In the rows, zero is written as 128.
Each path below is one point turned by a fixed rotation once a step. After each direction that follows a path, write how fast that rotation turns it, in degrees a step (0 if it stays still).
Each turn is a multiple of 5 degrees from 10 to 175, or 0.
Rotation 1:
[128 125 142 125 136 142 123 128 127 126 126 130 119 124 140 115 138]
[115 118 129 127 130 129 116 138 122 127 132 129 116 119 134 125 116]
[120 119 134 123 129 133 115 128 128 137 125 126 140 125 145 124 135]
[112 130 139 144 133 127 117 131 123 127 123 129 129 115 126 128 127]
[126 133 135 118 133 140 116 131 129 128 123 139 125 119 137 138 137]
[128 134 134 136 131 126 110 146 123 127 127 130 124 129 137 125 119]
[134 113 144 122 133 132 115 130 128 121 118 130 135 125 133 128 129]
[122 122 124 140 133 139 110 130 120 127 128 139 129 126 124 121 123]
[123 121 128 120 132 119 108 129 130 130 123 138 130 125 129 138 138]
[129 139 141 135 135 127 109 132 127 133 132 132 133 130 122 119 132]
[130 120 140 124 138 126 118 129 130 118 122 138 112 125 126 126 136]
[128 124 129 120 131 135 110 134 123 133 141 133 123 130 129 116 122]
[119 110 134 129 134 115 116 129 132 130 123 128 127 130 135 119 134]
[116 127 139 128 132 135 115 120 123 134 135 128 131 116 120 119 132]
[113 130 130 129 136 127 120 133 133 132 125 139 113 124 138 128 140]
[127 135 143 119 129 126 113 136 123 133 135 120 124 119 135 124 125]
[121 118 143 133 136 136 125 135 132 126 120 130 125 128 141 117 128]
[120 118 128 126 128 136 113 128 115 125 129 127 124 111 132 129 122]
[113 125 129 129 131 131 115 136 133 138 122 137 138 129 140 131 131]
[127 135 141 137 131 123 110 129 119 125 122 124 131 115 129 132 133]
[126 131 141 125 137 143 119 137 134 125 123 144 125 127 129 131 128]
[135 125 126 129 130 126 105 138 117 122 127 130 121 127 137 127 125]
[126 113 140 124 134 128 113 133 133 130 124 135 141 132 126 125 123]
[126 123 127 140 134 132 109 121 118 124 125 135 128 123 124 121 138]
[118 128 132 118 134 124 112 133 134 133 131 143 124 125 120 135 131]
[134 136 137 130 134 124 109 132 126 132 131 128 124 132 135 115 140]
[124 116 147 124 137 126 121 133 132 123 128 133 117 124 122 120 123]
[125 118 124 123 132 140 114 126 121 132 134 132 121 126 137 114 134]
[109 117 132 128 131 114 115 134 130 135 129 128 127 123 130 126 126]
[121 132 142 128 133 135 117 121 126 135 128 126 133 118 133 121 143]
[114 133 137 133 135 130 122 138 129 126 127 136 110 118 131 129 126]
[130 128 136 131 129 124 129 127 129 128 125 123 134 129 127 125 129] : 110
[133 132 126 129 126 130 124 125 120 128 131 123 128 125 128 126 129] : 175
[131 127 125 129 131 130 124 128 135 133 124 124 125 123 126 127 126] : 0
Rotation 2:
[123 119 127 132 132 122 121 120 126 125 125 136 145 125 137 141 130]
[113 125 118 128 133 122 137 114 133 129 133 124 141 126 127 120 132]
[122 128 128 131 130 114 119 130 129 127 136 135 148 130 131 138 131]
[116 117 118 129 133 128 128 114 129 133 125 123 142 118 131 128 129]
[116 128 128 122 133 115 127 128 134 128 138 132 146 137 127 126 129]
[124 119 119 133 130 123 118 122 122 137 128 125 146 119 132 135 127]
[108 122 129 120 137 121 126 122 136 129 129 125 139 133 127 122 129]
[129 123 120 130 131 116 121 127 120 136 134 131 148 133 133 130 123]
[110 120 127 129 135 122 117 119 130 133 126 116 135 124 127 125 133]
[122 120 127 125 136 116 127 125 124 132 128 136 143 143 134 127 123]
[122 125 119 136 131 116 118 119 121 135 132 115 137 124 128 123 133]
[112 119 136 129 136 119 122 123 129 129 122 133 137 140 133 132 130]
[128 123 113 134 134 115 129 116 118 131 131 125 139 131 133 121 128]
[112 127 136 136 131 116 118 122 129 128 130 124 136 134 129 131 139]
[123 117 117 133 137 120 131 116 122 127 122 135 139 133 139 130 127]
[118 132 127 134 129 114 126 116 129 126 138 121 139 131 127 122 139]
[118 119 126 138 132 120 124 124 126 128 123 137 141 130 136 142 131]
[119 125 119 127 134 120 133 110 130 122 133 124 139 126 130 120 134]
[117 129 130 137 127 116 124 128 129 130 135 135 146 133 130 139 134]
[119 117 116 129 136 124 126 114 129 125 125 126 140 117 134 130 130]
[115 130 131 126 128 118 132 122 134 130 139 132 148 136 126 126 132]
[123 120 115 134 133 119 120 127 125 131 129 128 143 118 133 138 128]
[112 122 132 120 133 125 128 114 135 128 131 125 143 129 128 123 130]
[123 124 116 132 131 115 126 133 124 135 135 133 147 131 131 132 124]
[116 120 129 124 134 123 115 116 130 130 128 117 140 120 129 127 132]
[116 120 124 127 134 119 131 128 128 137 129 135 144 141 131 127 123]
[125 124 119 129 134 115 113 122 122 131 133 117 140 123 130 125 130]
[109 118 136 129 133 124 124 121 129 136 123 129 139 138 131 129 129]
[127 123 112 129 138 112 125 123 121 129 131 126 138 133 133 121 126]
[115 125 137 136 128 120 116 118 125 134 129 121 139 133 129 129 137]
[118 116 117 133 141 117 130 123 125 128 121 133 135 136 136 128 126]
[129 129 129 135 129 125 129 124 124 125 125 128 122 133 131 127 132] : 20
[129 129 129 128 125 132 128 120 127 130 129 122 129 124 127 123 130] : 155
[127 126 121 134 127 130 133 130 126 134 126 128 127 126 128 129 126] : 160
